In the rows, zero is written as 100.
One turn moves every row onto another: examples first, then more rows asked
Q_928: [106,  88,  83,  90,  88, 135,  90, 110, 106, 109, 105, 125,  96, 111,  98,
 110, 106, 107, 109, 117,  84,  86,  90, 126,  97, 110, 133,  72, 129,  85,
 115]
Q_973: [134,  81,  84,  92, 108, 109,  88, 110, 106, 110,  87, 113,  88,  82,  70,
  94, 106, 107,  95,  99,  91, 103,  89, 132,  94,  97,  99,  98, 108,  80,
 124]
Q_294: [ 93,  92, 100,  81, 113, 126,  87,  94, 105, 117,  91, 102,  98,  93, 110,
  98, 103, 121,  81,  87,  90, 103,  87, 118, 116, 117, 112,  71, 126,  85,
 108]
Q_531: [105, 101,  79,  87,  97, 124,  98, 115, 103, 113,  90, 120, 110, 128, 100,
  97, 104, 108, 103, 110,  74, 102,  86, 113, 104, 104, 136,  80, 119,  89,
  95]
Q_256: [121, 115,  90,  92,  85,  94, 118, 108, 119, 133, 103, 113,  98,  94,  86,
 111, 125, 117,  83, 113,  99,  87, 103, 111,  96,  94, 140,  93, 108,  96,
  96]
Q_370: [124,  99,  94,  87, 107, 108, 123, 112, 116, 115, 108,  96,  75, 105,  86,
 106,  98, 137,  92,  93,  80,  97,  96, 128, 117,  93, 114, 114, 102, 107,
  98]
Q_286: [127, 105, 104,  79,  93, 110, 103, 103, 115, 121, 113, 112,  89,  97,  95,
 113, 128, 149,  94, 116, 108,  83,  81, 115, 102, 106, 115, 101, 121,  97,
  93]
Q_44: [ 95, 101,  75,  83, 111, 118,  87, 116, 107, 121,  73, 106, 113, 107, 103,
  93, 100, 112,  80,  94,  92, 100,  83, 113, 119, 116, 122,  83, 119,  96,
 101]
Q_308: [134,  82,  98,  86,  94, 119,  86, 120,  98, 102, 104, 118,  84,  99,  81,
  94, 106, 124, 112, 105,  78,  98,  87, 133, 110,  93, 103, 102, 101,  87,
 119]
Q_473: [ 93, 108,  83,  90,  91, 126, 102, 112, 100, 116,  77, 117,  99, 105, 102,
  96,  90, 107,  89,  92,  82,  98,  98, 125, 122, 105, 144,  80, 102,  96,
  97]
Q_874: [123, 113, 102,  96,  85, 113, 121,  91, 113, 123, 104, 117,  80,  80,  85,
 120, 115, 128,  86, 106, 111,  84,  92, 124,  92,  94, 131,  94, 110,  90,
  93]
Q_250: [125, 115,  88,  84,  90, 133, 105,  97, 118, 121,  93, 109,  82,  74,  87,
 103, 113, 137,  73, 108, 114,  86,  95, 118,  99, 103, 108, 110, 122,  91,
 109]
Q_213: [ 93,  95, 102,  92,  84, 139,  96, 104,  94, 119,  99, 116,  91,  86, 109,
  93,  90, 112,  92,  98,  84,  95,  95, 130, 113, 110, 137,  76, 121,  91,
 112]
Q_290: [131, 102, 102,  76,  94, 115, 115, 105, 110, 111, 104, 107,  70,  78,  89,
 112, 107, 143, 100, 106,  97,  86,  95, 135, 115, 108, 114, 113, 109, 107,
 100]
Q_812: [114, 108,  78,  87,  98, 125, 100, 122,  96, 109,  74, 109, 111, 123, 101,
 104,  94, 109, 104, 108,  88, 103,  99, 132, 119, 114, 114,  92, 111, 101,
 113]
Q_775: [116,  93,  92,  95, 100, 107,  82, 103, 113, 124,  76, 114,  96,  75,  80,
  93, 114, 113,  78,  94, 114,  97,  90, 120, 100,  93, 108,  83, 103,  75,
 119]
Q_440: [107,  94,  76,  93, 118, 104, 108, 112, 102, 114,  74, 106, 106, 109,  91,
 112,  91,  94,  97,  95,  82, 105,  87, 130, 108, 110, 124,  81, 112,  99,
  99]
Q_869: [124,  99,  82,  86, 113, 117, 107, 111, 119, 122, 113,  97,  92,  90,  75,
  87,  92, 121,  78, 106,  92,  98,  84, 111,  96, 101, 115, 120, 123,  92,
  95]
Q_472: [126,  97,  79,  89, 101, 122,  98, 113,  98, 104,  83, 111,  95, 110, 101,
 115, 109, 117, 110, 108,  96,  87, 104, 130, 111, 126, 115,  75, 120,  88,
 133]
Q_251: [115,  90,  94,  85, 121, 108, 107,  96, 102, 106,  82,  96,  92,  95,  93,
 114,  99, 103, 106,  88,  99,  95,  90, 125, 113, 119, 116,  64, 115,  84,
 110]
Q_338: [114, 119,  81,  89,  88, 122,  98, 105, 125, 127, 100, 111,  98,  85,  77,
 105, 101, 117,  64, 111, 105,  91, 110, 125, 101, 102, 120, 115, 106,  92,
 104]
Q_637: [107,  98, 110,  96,  85, 106,  85, 106, 108, 127,  90, 123,  91,  85,  94,
  96, 118, 128,  86,  94, 105,  92,  89, 116, 112,  83, 126,  71,  91,  78,
 106]
Q_278: [120, 110,  97,  74,  91, 107, 110, 117, 122, 121, 105,  97,  96, 114,  91,
 108, 124, 136,  99, 111, 106,  83,  91, 109, 123,  92, 116, 102, 107, 107,
  97]
Q_483: [120,  89, 113,  89,  84, 114,  85, 118,  99, 115, 109, 124,  88, 102,  96,
  93, 116, 136, 108, 105,  84,  92,  82, 117, 115,  84, 121,  82,  96,  84,
 105]
Q_28: [128,  92,  87,  78, 109, 117, 113,  96, 122, 114, 107, 109,  72,  75,  76,
 106, 110, 129,  88, 107,  90,  92,  81, 117,  89, 100, 114, 108, 129,  93,
  93]

Q_28 goes to Q_874
Q_294 goes to Q_928
Q_869 goes to Q_256
Where do these go?
Q_531 goes to Q_440
Q_973 goes to Q_637

One turn moves every row onto another: examples first, then more rows asked
Q_975: [101, 111, 119,  88, 117, 107, 113, 122,  93, 107, 110, 110]
Q_644: [ 95, 108,  85,  90, 113, 114, 121, 104, 103,  98,  88,  87]
Q_227: [ 92,  96, 111,  82,  90, 113,  99,  97, 121,  87,  83, 106]
Q_609: [106, 116, 106,  96, 101, 121, 103,  81,  97,  94,  76, 107]
Q_275: [ 92, 102, 107,  98, 109, 121, 114,  78, 117,  87, 105, 118]
Q_593: [111, 108, 110,  97, 105, 107,  92,  71,  94, 103,  97, 107]
Q_679: [105, 102, 120,  99,  95, 109,  85, 107,  95,  98,  88,  91]
Q_535: [ 84,  94,  90, 102, 107, 105,  90, 113,  93, 108, 102, 121]
Q_672: [ 97, 115, 112,  90, 122, 111, 120, 115, 100,  91, 114, 122]
Q_647: [ 87,  99,  86, 106, 110, 108,  93, 108,  91, 100, 105, 126]
Q_329: [105, 114, 114,  95, 101, 103,  80,  85,  96,  86,  85, 104]
Q_474: [ 98, 106, 110,  87, 117, 103, 105, 115, 109, 123,  93, 105]
Q_921: [ 80,  97, 112,  92, 101, 103,  90,  91, 116,  81,  99,  96]
Q_555: [ 91, 111, 104,  70, 105, 104, 113,  93,  91, 117,  93, 118]
Q_814: [107, 106, 120, 104, 103,  98,  94, 100,  88,  88,  98,  87]
Q_866: [ 92,  88, 121, 100, 103, 109,  96, 103, 115,  91, 117, 101]
Q_178: [108, 117, 117,  92, 102, 103,  97,  87,  94,  92,  75, 105]
Q_675: [117,  97,  90,  78, 101, 105, 111, 108, 109, 107,  97, 103]
Q_714: [ 87, 109, 101,  88, 107, 100, 102, 113,  85,  73, 116, 103]
Q_638: [ 90,  90, 116,  98, 107, 101, 112,  89, 114,  87, 117,  99]
Q_748: [111, 111, 113, 105, 111, 106, 109,  76,  89, 100, 100, 102]
Q_693: [ 93, 115, 112,  70, 103,  97,  97, 108,  96,  99,  94, 128]
Q_831: [107, 102, 108, 103, 101, 104,  86,  85,  91,  88, 104,  90]
Q_121: [ 78, 118, 114,  82, 110,  98,  94, 117,  89,  86,  98, 112]
Q_66: [ 85,  95,  80,  94,  99, 110,  95, 108,  94, 105,  88, 117]
Q_132: [ 88,  99,  76,  97, 102, 112,  99, 102,  92,  97,  91, 121]
Q_817: [ 99, 102,  91,  75, 102, 107, 121,  88,  87, 104, 112, 110]
Q_336: [105, 108, 116, 115, 114, 116, 100,  87,  90,  98, 110, 102]
Q_959: [ 92, 102, 113,  86, 105, 106, 116,  77, 120,  91,  94, 117]
Q_723: [ 82, 101,  80, 104, 110, 113,  98, 102,  92,  97,  98, 123]
Q_368: [103, 100, 112,  75, 103, 106, 116, 124, 101, 105, 104, 105]
Q_899: [ 83, 103, 114,  87, 105, 106,  95,  77, 120,  94,  92, 113]
Q_725: [110, 112, 110,  91, 120, 101,  96, 118, 111,  98, 107, 124]
Q_931: [ 90,  92,  86,  96,  99, 105,  89, 113,  93, 108,  95, 118]
Q_262: [ 87,  97, 120,  85,  97,  97, 100, 100, 120,  80,  91, 102]
Q_100: [ 85, 106,  93,  88, 109, 107, 118,  98,  81,  91, 116,  94]
Q_293: [ 87, 122, 105, 103, 131, 109, 106, 114, 105,  89,  98, 108]
Q_311: [ 86,  91, 109,  95, 105, 107, 102,  77, 114,  97, 110,  98]
Q_635: [106, 114,  84,  94, 116, 111, 112, 107, 105,  73, 102, 107]
Q_384: [ 99, 113,  95,  76, 106, 116, 127, 111, 100,  83,  93, 107]
Q_547: [103, 109, 101,  75, 101, 111, 120, 118,  93, 100,  89,  96]
Q_283: [ 97, 123, 102,  90, 120, 118, 125, 109,  91,  85,  98, 113]

Q_178 goes to Q_262
Q_831 goes to Q_311
Where do these go?
Q_555 goes to Q_693
Q_931 goes to Q_535
Q_975 goes to Q_672
Q_635 goes to Q_644
Q_227 goes to Q_679

One turn moves every row onto another: examples first, then more rows asked
Q_630: [105, 106,  95, 103,  99, 123,  86,  93, 105, 128, 112,  79, 101,  98,  88,
 107, 108, 103, 101, 100,  96,  94,  97]
Q_976: [ 97,  99,  91,  90,  90,  89,  79,  93,  95,  79,  76,  97, 106, 104, 103,
  98, 101, 105, 106,  93, 108, 116, 104]
Q_305: [ 99, 102,  96, 107, 105, 127, 113, 118, 100, 120,  98, 114,  94, 115, 108,
 104,  90, 113, 108,  98, 105, 103,  96]
Q_797: [109, 100,  97,  93, 102,  80, 130,  85, 103, 100, 102, 112, 102, 119,  90,
 110, 104, 104, 106, 106, 108,  90,  82]
Q_287: [ 89, 102,  99, 113,  89, 127, 103,  88, 102, 116, 100,  90,  99,  87,  81,
 112, 104, 108, 105,  92,  92, 108,  90]
Q_652: [108,  99,  90,  92,  97,  89,  75,  90,  95,  77,  87,  90,  95,  95, 104,
  96, 110, 100,  99,  98, 110, 101, 114]
Q_270: [113, 102, 101,  94, 108,  83, 120,  82, 107,  96, 108, 112, 104, 101,  97,
 104,  96,  96, 107, 111, 116,  89,  75]
Q_881: [ 96,  97,  91,  93,  89,  90,  88,  89,  90,  76,  75,  96,  97, 104,  97,
 102, 109, 109, 104,  92, 102, 113, 111]
Q_948: [112,  98,  96, 100, 106,  80, 123,  85, 107,  94, 112, 113,  98,  98,  93,
 105, 103,  96, 100, 108, 115,  84,  81]
Q_447: [103,  95, 114, 106,  99,  76, 108,  78,  85,  84,  96, 117,  94,  93, 101,
 114,  94, 108, 115,  97,  94, 103, 108]
Q_369: [102, 102, 111, 102, 104, 117,  95, 111,  90,  86, 123,  84, 125, 101,  85,
  93,  98, 101, 109, 102,  98, 108, 112]
Q_765: [100,  99, 110, 109, 102, 116, 100, 111,  91,  80, 125,  87, 118,  91,  81,
  94, 102, 101, 105, 100,  97, 107, 113]
Q_639: [ 87, 101,  91, 113,  86, 120,  94, 100, 109, 122, 102,  94, 109,  92,  84,
 109,  99, 106,  99,  89,  96, 109,  84]
Q_648: [107,  94,  98, 101,  97,  62,  90,  99,  98, 100, 103, 119, 111, 108, 110,
 109,  88, 101, 102,  94, 103,  99, 103]
Q_787: [ 97,  91, 104, 107,  92,  67, 102,  91,  93,  89,  95, 125, 106,  97, 104,
 112,  87, 105, 107,  90,  99, 107,  99]
Q_450: [110,  98,  94,  99, 103,  78, 129,  86, 105,  97, 107, 112,  96, 109,  89,
 109, 109, 101,  99, 105, 109,  84,  85]
Q_570: [ 94,  98, 103, 107,  94, 109, 103, 120,  92,  88, 118,  91, 126, 108,  78,
  97, 103, 106, 101,  93,  93, 111, 113]
Q_16: [ 97,  98,  93, 114, 104, 125, 120, 118,  99, 115,  99, 114,  85, 108, 103,
 106,  98, 114, 102,  96, 102, 100, 102]
Q_968: [115,  98, 114,  98, 108,  75,  98,  77,  84,  92, 104, 107,  92, 101, 105,
 111,  99, 104, 114, 104,  96,  92, 117]
Q_246: [105, 104,  99, 106, 111, 130, 105, 115, 102, 117, 104, 109,  93, 106, 113,
 100,  87, 107, 110, 104, 111,  98,  95]
Q_327: [102,  97,  91,  94,  94,  90,  85,  88,  91,  75,  82,  91,  90,  98,  98,
 100, 115, 106, 101,  95, 104, 104, 118]
Q_309: [ 99, 102, 106, 101,  99, 112,  97, 117,  91,  90, 120,  87, 130, 112,  83,
  95,  99, 104, 107,  98,  96, 111, 112]
Q_618: [104, 100,  89,  89,  95,  88,  72,  94,  98,  80,  84,  93, 105,  99, 107,
  94, 101, 100, 102,  97, 113, 109, 106]
Q_357: [118,  97, 104,  95, 107,  67,  87,  90,  92, 102, 109, 108, 102, 111, 110,
 108,  96, 101, 106, 102, 101,  90, 113]
Q_619: [ 94,  97, 104, 112,  96, 112, 105, 116,  91,  81, 121,  91, 118,  96,  76,
  97, 105, 104, 100,  95,  94, 108, 114]
Q_858: [110, 103, 101,  91, 105,  84, 124,  83, 104,  99, 103, 112, 107, 115,  96,
 107,  97, 101, 111, 109, 112,  93,  77]
Q_950: [107, 103, 100, 112, 113, 130, 107, 112, 102, 112, 109, 109,  84,  93, 111,
 100,  93, 105, 105, 104, 111,  93, 100]
Q_424: [ 99, 105, 101, 108,  97, 129,  97,  85,  99, 120, 106,  81,  94,  91,  83,
 110, 110, 106, 106,  99,  92,  99,  98]
Q_414: [ 97, 103,  88, 107,  92, 118,  84, 103, 111, 130, 109,  87, 110, 100,  89,
 105, 102, 102,  98,  93,  98, 101,  89]
Q_222: [102,  99,  95, 117, 108, 127, 116, 114,  99, 110, 105, 111,  79,  94, 103,
 104, 100, 109, 100,  99, 106,  93, 104]

Q_639 goes to Q_630
Q_648 goes to Q_968
Where do these go?
Q_652 goes to Q_881
Q_309 goes to Q_765
Q_797 goes to Q_270
Q_305 goes to Q_950

One turn moves every row onto another: examples first, then more rows asked
Q_355: [ 97, 109,  81, 129, 114, 102, 109,  98, 106, 120, 106,  96, 101,  94,  79,
 136, 108]
Q_842: [130, 126,  86,  92, 108, 112, 110, 113, 114, 111,  95,  95,  92, 102,  75,
 100,  99]
Q_564: [113, 130, 103, 112, 111, 122, 108, 109, 100, 107, 113,  85, 100, 104,  66,
 119, 125]
Q_119: [ 98, 134,  90,  81, 103, 115, 124, 128,  93, 127,  98, 101,  94,  98,  82,
 108, 115]
Q_621: [100, 137,  76, 129, 100, 110, 102, 125, 100, 114, 108, 109,  80,  82,  77,
 106, 103]
Q_284: [107, 118,  71, 125, 124, 115, 110, 107, 102, 119, 103,  91,  94,  85,  81,
 131, 106]
Q_266: [120, 128,  92,  83, 101, 129,  97, 106,  98, 123,  92,  91, 115,  99,  77,
 123, 112]
Q_546: [121, 115, 102,  99,  94,  93, 106, 100, 116, 111, 101, 105, 106, 112,  71,
 111, 101]
Q_785: [123, 128,  71,  96,  89,  99, 109, 122, 109, 121,  97,  99,  84,  99,  82,
 102,  90]
Q_325: [ 89, 148,  86, 116,  79, 106,  92, 105,  94, 127, 114,  97, 112, 102,  82,
 132, 112]
Q_796: [ 93, 131,  90, 116, 112, 103, 124, 135, 102, 121, 101,  95, 112,  95,  59,
 110, 104]
Q_272: [ 95, 122,  67, 125,  86, 105, 106, 108,  96, 131,  95, 105, 102,  90,  99,
 110,  92]
Q_583: [111, 127,  99, 112, 100, 109, 120, 104, 100, 120, 108,  99,  83, 109,  78,
 119, 133]
Q_337: [104, 118,  92,  88,  84, 111, 103,  95, 106, 133,  85,  96, 100, 109,  85,
 119, 120]
Q_862: [116, 136,  85,  94,  74,  96,  96, 122, 107, 128, 105,  91, 100, 104,  89,
 101, 115]
Q_52: [113, 120,  92, 103,  85,  93,  93, 114, 111, 109, 110,  95, 117, 105,  65,
 114,  85]
Q_926: [108, 131,  83,  77, 103, 110, 112, 112,  82, 125, 106, 106, 104,  92,  98,
 123, 105]
Q_118: [ 92, 157,  69, 109,  91, 119, 100, 117,  94, 129, 107,  89,  98,  97,  86,
 119, 113]
Q_99: [104, 105,  83, 121,  91,  99, 112,  93, 109, 130,  96, 106, 107,  90,  96,
 116, 102]
Q_90: [ 99, 124,  73, 123,  97, 117,  94, 113,  94, 118, 103,  96, 126,  87,  82,
 115,  84]
Q_752: [ 95, 126, 124,  97,  86, 108,  93, 109,  99, 114, 104,  93, 105,  93,  79,
 122, 108]
Q_521: [ 91, 128,  86, 131,  95,  98, 101, 120, 100, 110, 119, 115, 108,  94,  63,
 117, 103]
Q_139: [113, 117,  73, 112, 114, 126, 107, 111, 105, 118,  99,  90, 121,  81,  83,
 109,  93]
Q_48: [118, 137,  89,  92,  81, 102,  90, 126, 104, 121, 112,  88, 120, 104,  78,
 106, 110]
Q_552: [ 81, 119,  97,  89,  92, 108,  91,  99, 103, 112,  99,  80, 106,  98,  86,
 113, 105]
Q_401: [109, 132, 112, 127,  94,  97, 107, 118, 102, 124,  98, 101,  84,  79,  82,
 121,  99]
Q_745: [ 93, 133,  98, 112,  94,  95, 117, 109,  86, 131, 102, 116,  90,  83,  86,
 132, 105]
Q_632: [ 77, 135,  91, 108, 112, 118, 105, 119,  96, 113,  99,  84, 105,  83,  63,
 114, 101]

Q_926 goes to Q_796
Q_118 goes to Q_564
Where do these go?
Q_862 goes to Q_284
Q_337 goes to Q_621
Q_119 goes to Q_632
Q_90 goes to Q_546
Q_52 goes to Q_99

